Each path below is one point turned by a fixed rotation once a step. After each direction that follows a path, write how fast that rotation turns it, in deg/step (0 if it stays still).
Each turn is a multiple of 5 degrees from 10 to 175, or 0.
Each row of a path follows its step; steps can be skipped.

step 0: [-1.01 -0.34  0.93 -2.73 -2.10  0.75  0.44  0.80  0.71  3.02 -2.78  0.57
 -1.26 -0.40 -0.67 -1.71 -0.47  0.26  1.21  2.35 -2.44 -2.90  1.37 -2.19
 -0.44 -2.46  1.40  0.74 -1.25 -1.22 -0.31 -0.45  2.30  1.53 -2.70  0.10
  1.12]
step 1: [-0.96  2.68 -2.91  0.36 -1.72  0.52  3.72  0.89  0.43 -3.94  1.11  0.62
 -1.37 -0.39 -0.45 -1.79 -1.17  0.02 -1.55 -2.62 -1.12 -1.03 -0.79  0.75
  2.83 -0.85  1.62  1.34  0.02 -0.66 -1.11  1.04 -1.47 -1.74 -0.24  0.19
  2.01]
step 2: [ 3.02  0.24  0.93  1.81  0.58 -1.17 -0.86  1.06  0.22 -1.15  1.28 -1.81
 -3.55 -2.47  0.11  1.89  3.04 -0.22 -0.86  0.31  0.93  1.82  3.00 -1.19
  0.50 -2.40 -0.10  3.36  0.86  0.70  0.66 -0.81  1.42 -0.07  0.34 -1.55
 -1.11]
step 3: [ 1.41 -0.50  1.29  0.59  2.73 -1.53  1.78  0.51  1.59  2.37 -1.35  3.26
 -0.78  0.39  1.56 -0.60 -0.93  0.00 -0.75  2.24  1.41 -2.12 -1.91 -2.56
  1.48 -2.21  0.00 -0.46 -2.81  0.38  0.05 -0.28  0.12  1.89 -2.40  1.76
  1.46]
step 4: [ 0.17  2.46  2.30 -0.29 -2.80 -0.70  2.37  2.41 -2.10 -0.79  1.85  2.69
 -0.60 -1.52  1.47 -1.75 -2.38 -0.03 -0.47  0.28 -0.20  2.36 -1.26  2.10
  1.91  1.25  1.15 -1.48  2.36  0.33 -0.25 -1.06 -0.09 -2.63 -0.53  0.16
  0.72]
step 6: [-0.66 -1.61  0.26  2.05  3.35  1.77 -0.51  0.93 -1.92 -0.97 -1.77  3.49
  1.36 -0.32  1.83 -1.50  1.01  0.97 -0.21  1.61  2.25 -1.82 -0.56  0.13
 -1.54  1.48 -1.23  1.24 -0.03  1.95  0.28 -1.44 -1.98  2.24 -2.47  1.27
  0.16]
step 9: [-0.21 -1.14 -2.61  0.37  0.33  2.60  1.00  0.54  1.32 -1.55 -0.85 -0.15
  0.50  0.78 -1.74 -2.98  0.94  1.91 -2.85  0.64 -0.34 -2.69  1.31 -1.00
 -1.53  1.64 -0.39  3.81  1.92  1.26 -1.13  0.53 -0.40 -0.73 -2.78  1.60
 -0.61]
step 10: [-0.23  1.01 -0.53  3.49 -1.77 -2.04 -0.89  1.15  0.71 -1.36 -2.59 -0.43
 -1.80  2.10 -0.68 -0.10  2.30 -2.01 -0.05 -1.74  0.62  1.77 -1.67 -2.27
 -1.32 -0.95  2.00  1.24 -1.73  1.39  1.44 -1.83  0.18 -2.50  1.46 -0.89
  1.84]
step 12: [ 0.66  1.24 -1.35  1.29 -1.52 -0.90  1.37  0.90  2.46  0.31  0.88  0.50
  0.77  1.16  0.03 -4.88 -0.65  0.91 -1.48 -0.80 -1.78  0.38  0.96  0.76
  3.32 -1.44 -1.32  0.45  1.72  0.51  0.88  1.45 -0.27 -0.40 -3.30  3.14
 -0.28]
Speeds:
[-0.26  0.60 -0.38  0.63  0.29 -0.37 -0.90  0.05  0.31  0.00  0.19 -0.51
  0.25 -0.34 -1.06 -0.33 -0.77  0.37 -0.48  0.06  0.41  0.52 -0.51  0.50
  0.31 -0.19  0.39 -0.15  1.20  0.26 -0.18 -0.68 -0.56 -0.53 -0.40 -0.51
  1.14]	130
[ 1.05  0.29 -0.31 -0.05  0.71 -0.28 -1.16  0.23 -0.20  0.32 -0.22 -0.23
  0.86 -0.14 -0.17 -0.28  0.89  0.39 -0.62  0.47 -0.27 -0.41  1.06 -0.54
  0.66 -0.06 -0.21 -0.33 -0.04 -0.42 -0.28 -0.32 -0.46  0.01 -0.48  0.86
 -0.77]	115
[ 0.46  0.54  0.34 -0.18 -0.14 -0.09  0.64 -0.09  0.20  0.06 -0.24  0.26
 -0.19 -1.53 -0.86  0.56  0.20 -0.73  0.00  0.39 -0.67 -0.48 -0.05  0.46
 -1.20  0.46 -0.35  0.09  1.09  0.40  0.07 -0.45 -0.12 -0.02 -0.13  0.39
 -0.70]	155
[ 1.12 -0.58 -0.78 -0.09 -0.45  1.07 -0.09 -0.13  0.17  0.04  0.35 -0.43
 -0.30 -0.51  0.05  0.43  0.14  0.18  0.90  0.15  0.98  0.06  0.22 -0.72
  0.03 -0.26 -0.47 -0.84  0.85  0.20  0.78  0.56  0.16  0.34 -0.25  0.21
  0.72]	120
[ 0.46 -0.47  0.42  0.77  0.96 -0.22  0.24  0.11  0.59  0.26 -0.13 -0.08
 -0.04  0.36  0.74  0.10  0.06 -0.80 -0.17 -0.39  0.28 -0.55  0.85 -0.51
 -0.62  0.32  0.01 -0.42 -0.14  0.55  0.23 -1.47 -0.34  0.18  0.59 -0.73
  0.73]	95
[ 0.91  0.41 -0.86  0.00 -0.06 -0.81  0.21 -0.79  0.77 -0.56 -0.07 -0.31
 -0.48 -0.04  0.29  0.06 -0.27  0.00  0.48  0.74 -0.63  0.09  0.28 -0.46
  0.36  0.63  1.46  0.96 -0.36  0.44 -0.01  0.08  0.49 -0.09 -0.15  0.24
  0.40]	40
[-0.01  0.00 -0.30 -0.70 -0.07 -0.73  0.05  0.04  0.20 -0.52 -0.29 -0.63
 -0.58  0.33  0.26  0.49  0.16 -0.54  0.15 -0.45 -0.73 -0.88  0.22  0.96
  0.60 -1.13 -0.53 -0.08  0.20 -0.80  0.71 -0.39  0.15  0.19 -1.06 -0.48
  0.37]	25
[-0.11  0.19  0.31 -0.77  0.25 -0.24  0.15  0.14 -1.07  0.94 -0.39  0.46
 -0.07  0.64 -0.53  0.57 -0.24 -0.25  0.76 -0.31  0.37 -0.25 -0.59 -0.86
  0.20 -0.12  1.37 -0.37  0.39 -0.28  0.54 -0.85  0.21 -0.38 -0.28  0.60
 -0.09]	100
